In the rows, 128 means zero.
Rotation paths and how fast each direction turns (degrees per step):
Each turn is a multiple of 5 degrees from 10 to 175, or 0.
Each row of a path follows its step; steps can be skipped.
path 1
step 0: [137 124 126 125 132 125 128 141 134 132 131 125 126 128 135 131 131 137
 116 119 134 129 120 123 138 130 131 128 126 126 121 124 129 126 128 122
 119 119 133 121 109 135 129 129 124 126 131 126 129 131 121 147 121 144
 133 133 123 131 129]
step 2: [118 126 116 132 122 134 120 122 117 131 131 124 111 132 115 120 134 134
 123 134 126 140 127 132 122 117 132 131 133 127 124 116 133 135 122 131
 125 122 128 124 127 133 138 133 129 131 128 129 134 138 127 131 128 135
 139 128 131 132 139]
step 4: [116 132 133 129 130 127 117 124 120 126 130 121 131 129 121 147 126 123
 121 131 120 133 116 120 133 131 125 130 129 124 125 129 140 120 133 133
 126 128 132 118 126 137 130 131 116 126 128 122 126 116 136 131 119 132
 119 127 139 129 133]
step 7: [126 126 131 133 124 117 140 119 127 130 123 127 135 140 127 132 132 132
 130 131 121 138 131 139 131 129 121 131 128 132 129 131 122 127 130 136
 126 116 140 145 123 142 122 130 139 124 118 125 139 136 130 138 125 125
 128 129 128 125 132]
step 8: [124 115 130 132 121 119 125 134 137 138 120 128 129 138 130 133 129 128
 133 125 128 123 120 121 117 135 126 130 121 135 122 136 122 130 129 128
 131 137 121 130 119 127 129 125 130 127 128 118 124 116 135 146 121 137
 131 128 122 116 134]
step 9: [119 133 118 129 145 133 130 125 116 132 129 132 127 133 131 127 141 122
 135 122 141 123 134 126 127 129 124 129 124 126 127 132 126 135 125 125
 130 128 130 134 113 126 128 138 122 123 125 115 122 132 140 131 120 120
 127 129 141 121 128]
step 10: [120 125 126 131 127 125 133 139 124 132 121 128 116 131 135 128 122 135
 120 130 137 128 130 143 124 122 119 124 127 130 123 126 127 126 110 122
 135 136 136 130 115 122 134 133 122 138 126 138 122 134 126 128 126 140
 133 121 127 135 132]
step 11: [123 129 129 110 131 122 119 118 134 132 128 125 141 128 138 128 118 126
 119 116 133 136 128 122 124 136 123 134 125 125 132 120 125 129 120 125
 140 121 133 134 122 138 133 122 124 134 134 127 130 142 134 126 127 125
 136 125 124 131 127]
step 12: [127 129 130 140 124 132 120 134 127 133 131 111 121 137 118 130 115 126
 116 124 131 134 117 123 129 134 125 127 128 136 128 124 117 137 124 118
 120 122 128 122 133 139 117 133 124 130 120 132 127 135 135 130 121 128
 121 124 130 125 133]
Speeds:
[128 127 122 125 129 129 126 127 131 130 126 127 130 126 129 125 125 130
 127 127 129 128 128 127 129 129 131 128 127 127 129 128 127 127 130 128
 127 128 128 130 128 124 128 125 129 127 130 127 127 125 127 130 127 129
 129 126 127 127 129]
135
[129 129 131 124 128 127 126 128 127 128 128 130 124 132 129 127 128 125
 129 129 130 127 128 126 127 131 128 127 129 129 128 128 130 124 129 125
 128 129 131 128 129 128 128 125 131 128 132 128 129 127 130 127 127 127
 130 128 129 127 129]
145
[129 128 129 126 128 131 129 127 131 129 127 127 127 128 126 127 129 126
 130 129 122 129 127 127 130 125 129 127 129 126 129 130 126 124 128 129
 128 129 129 128 129 131 128 127 128 128 126 128 126 129 131 128 129 129
 124 125 127 129 126]
40
[130 129 127 124 130 126 129 128 129 129 127 128 129 128 128 129 129 132
 129 128 127 129 126 131 125 130 125 131 130 129 130 127 130 127 125 127
 127 126 127 128 128 129 130 128 131 129 126 131 129 126 128 127 127 130
 127 128 130 130 126]
95
path 2
step 0: [126 129 117 120 132 117 136 126 123 131 121 122 124 121 132 128 143 128
 135 113 131 131 136 127 132 125 135 133 140 131 119 143 122 136 130 122
 124 118 136 120 131 129 132 128 123 137 133 134 129 133 134 131 130 126
 130 137 128 135 125]
step 1: [133 125 128 128 134 132 131 124 124 119 131 121 126 120 129 119 118 130
 136 132 126 124 142 132 133 113 133 119 140 131 130 135 125 142 130 116
 133 127 118 123 145 131 124 126 133 128 125 133 120 123 130 128 131 124
 126 118 136 132 128]
step 3: [128 129 118 127 129 133 146 125 125 129 125 114 136 126 119 141 126 132
 128 134 128 121 133 118 126 127 128 135 131 128 126 130 113 138 132 132
 135 116 136 131 127 126 123 132 122 134 133 135 127 124 131 138 129 123
 138 133 117 136 132]
step 5: [112 122 131 139 132 122 136 133 130 122 114 130 130 118 118 122 127 127
 133 124 124 133 137 128 133 131 127 121 126 137 127 134 122 135 125 112
 132 128 125 130 132 126 127 110 127 139 127 131 126 122 125 134 132 134
 138 130 137 126 128]
step 6: [127 125 126 136 142 124 135 124 126 126 128 120 121 124 128 118 124 131
 133 129 119 110 135 128 129 133 134 136 131 123 127 140 117 140 122 120
 126 126 138 129 125 130 126 131 134 135 129 135 141 125 135 127 111 126
 128 133 124 131 130]
step 7: [126 120 119 118 135 130 131 125 130 129 129 121 126 125 127 120 126 133
 127 124 125 116 137 124 116 119 121 113 146 130 123 124 130 131 129 124
 131 119 134 139 134 139 129 133 127 134 131 129 122 138 128 137 125 124
 140 124 128 137 122]
step 8: [131 127 110 135 125 127 139 125 124 123 122 127 135 129 123 116 122 120
 123 118 129 126 140 121 129 129 123 138 135 143 134 124 130 138 132 123
 136 129 127 116 129 131 135 125 125 133 121 131 122 118 126 135 134 128
 129 129 133 136 119]
step 9: [126 125 128 127 141 119 137 121 135 136 124 127 131 123 128 137 127 130
 127 129 132 130 145 126 138 127 130 137 133 119 124 130 124 141 133 124
 133 124 120 125 132 129 125 123 132 144 133 134 139 118 138 122 132 130
 136 125 121 127 117]
step 12: [122 130 121 136 123 122 139 119 123 126 119 120 125 120 138 122 118 130
 125 126 123 126 136 130 125 123 127 132 139 127 122 125 122 144 136 132
 130 132 128 133 133 127 121 118 126 136 129 145 121 124 137 132 121 121
 135 129 126 119 134]
Speeds:
[128 127 128 127 126 127 127 127 125 126 126 128 127 128 130 126 127 128
 132 128 126 128 127 128 124 129 127 127 132 124 129 128 127 130 130 126
 127 129 131 130 128 128 128 129 128 128 127 126 127 126 127 128 125 127
 126 125 130 128 130]
70
path 3
step 0: [117 137 132 124 139 128 128 131 130 117 116 129 133 128 127 127 130 134
 128 129 124 121 132 131 125 130 132 127 125 141 119 123 131 118 133 126
 116 117 132 142 123 123 134 123 132 125 143 120 111 130 116 121 129 132
 129 125 138 125 128]
step 1: [126 129 122 130 114 131 136 131 128 138 134 140 148 131 124 127 115 133
 118 131 135 141 127 135 129 130 126 123 129 138 136 125 143 127 130 122
 126 123 136 121 132 131 116 132 134 128 127 130 131 123 120 130 140 130
 132 129 128 128 131]
step 3: [128 125 129 136 118 136 126 137 129 132 145 134 138 128 121 131 138 121
 125 121 135 126 131 128 129 134 126 126 138 129 130 127 138 129 127 121
 129 128 135 129 125 130 121 124 116 120 118 122 139 127 119 136 134 133
 124 146 129 141 127]
step 4: [124 126 131 134 131 121 123 133 139 121 116 125 119 125 126 135 130 131
 134 126 135 129 128 126 121 130 133 120 135 130 105 128 128 125 124 132
 122 134 111 133 116 116 115 127 131 128 129 127 132 127 117 133 127 123
 125 128 131 114 129]
step 6: [118 136 135 138 134 123 132 126 136 126 118 128 124 126 121 134 118 141
 123 126 136 122 120 134 126 129 128 114 135 141 129 126 122 120 123 128
 118 119 126 130 124 118 128 124 131 126 131 128 116 134 120 126 126 125
 132 119 129 125 147]
step 7: [120 129 125 123 116 128 131 135 124 125 138 139 137 130 124 120 122 115
 126 132 125 141 128 134 128 127 120 134 125 124 130 133 147 129 125 125
 122 123 133 135 132 134 127 120 134 134 131 116 129 135 122 138 133 122
 141 124 134 134 136]
step 8: [121 137 129 142 130 120 127 134 130 122 129 125 119 136 139 147 135 136
 121 112 125 123 122 126 129 130 129 121 120 137 125 122 132 122 126 123
 115 126 128 125 127 133 121 136 124 124 130 126 128 123 128 126 140 122
 131 131 134 126 142]
step 9: [122 122 114 136 122 131 120 141 131 129 136 130 137 119 118 120 131 126
 134 127 122 128 127 130 128 131 135 133 135 120 125 123 139 125 127 127
 132 123 126 138 127 134 122 128 129 122 138 131 133 129 118 145 134 121
 135 141 126 137 120]
step 12: [127 133 128 129 138 129 135 126 141 121 132 135 125 126 127 133 124 133
 124 121 131 123 118 131 112 122 131 128 129 135 125 127 130 129 120 133
 117 117 128 126 125 130 130 115 131 124 109 120 127 138 117 115 131 129
 132 123 139 119 135]
Speeds:
[128 128 128 131 127 128 127 128 129 128 129 126 127 132 127 129 128 129
 126 127 126 127 126 126 127 128 126 129 126 125 130 127 127 126 129 127
 130 131 129 130 128 129 132 130 125 128 129 128 130 128 126 127 131 129
 127 124 127 125 127]
120
[128 125 125 130 127 131 126 130 127 130 126 128 124 129 127 132 129 127
 126 129 129 129 127 126 130 129 127 129 129 128 126 128 126 129 126 129
 129 129 128 128 127 127 128 126 129 127 126 128 129 130 126 127 126 128
 126 129 128 129 124]
55
path 4
step 0: [133 133 129 132 125 132 127 147 112 114 125 138 130 133 136 131 123 123
 118 123 126 136 129 132 120 113 123 129 130 129 127 126 140 133 132 133
 119 125 128 135 128 119 128 123 121 136 125 127 120 130 123 120 125 132
 134 123 136 120 135]
step 3: [142 130 124 131 123 133 135 126 116 113 126 126 132 127 133 125 131 127
 128 121 120 120 122 140 120 121 131 117 126 134 129 122 130 123 126 120
 131 121 131 123 116 123 116 131 120 133 108 133 127 128 129 115 128 127
 126 125 139 125 129]
step 4: [131 120 123 129 129 136 126 127 131 113 131 122 125 116 132 118 139 134
 131 142 129 126 113 137 123 124 132 127 134 119 130 129 135 127 131 128
 139 119 131 129 126 131 128 144 130 133 140 123 124 129 130 123 127 119
 129 138 128 139 126]
step 5: [122 127 117 120 136 123 128 122 110 123 126 125 113 120 130 127 123 142
 130 130 122 136 127 133 119 119 125 117 136 123 141 120 135 132 136 124
 124 124 125 118 130 132 126 132 129 131 130 136 135 132 122 127 135 129
 132 124 124 118 132]
step 7: [116 131 123 132 139 138 130 126 125 135 130 128 125 124 129 120 138 133
 128 132 122 132 117 134 119 132 112 135 140 130 135 135 129 130 124 128
 127 121 141 133 123 132 126 132 129 134 139 136 130 130 140 128 124 121
 142 133 120 128 118]
step 8: [137 135 117 122 132 128 133 125 118 137 114 132 118 128 120 131 132 133
 134 128 118 115 132 133 125 141 120 126 127 130 131 122 143 120 134 132
 125 126 130 113 121 130 133 122 127 131 131 139 120 132 128 129 128 125
 132 129 125 115 134]
step 9: [137 132 122 144 125 119 130 120 126 122 120 139 128 130 130 139 130 124
 135 137 132 128 115 130 126 134 109 134 126 122 127 131 130 128 111 136
 130 132 137 125 129 134 123 131 132 130 135 131 126 127 122 121 127 117
 117 131 125 132 129]
step 11: [136 130 109 133 135 131 129 123 129 127 125 145 133 136 134 135 126 125
 122 130 135 119 144 121 139 140 125 123 120 128 131 131 140 128 133 125
 125 126 128 120 132 130 125 139 131 129 129 128 122 140 126 121 128 126
 136 127 126 121 137]
step 12: [129 124 116 142 139 130 111 126 126 116 119 131 130 132 136 129 131 131
 126 124 131 135 114 119 133 136 112 134 128 137 130 132 126 129 120 122
 120 128 133 131 134 125 132 123 129 125 132 123 124 125 133 116 130 140
 121 132 128 133 131]
Speeds:
[126 127 128 132 126 127 125 127 128 130 127 128 129 130 128 128 125 129
 129 126 128 129 125 130 127 128 126 125 126 125 130 126 126 130 125 128
 129 130 128 128 126 130 128 125 128 127 126 128 126 127 127 127 129 129
 125 125 129 128 129]
110
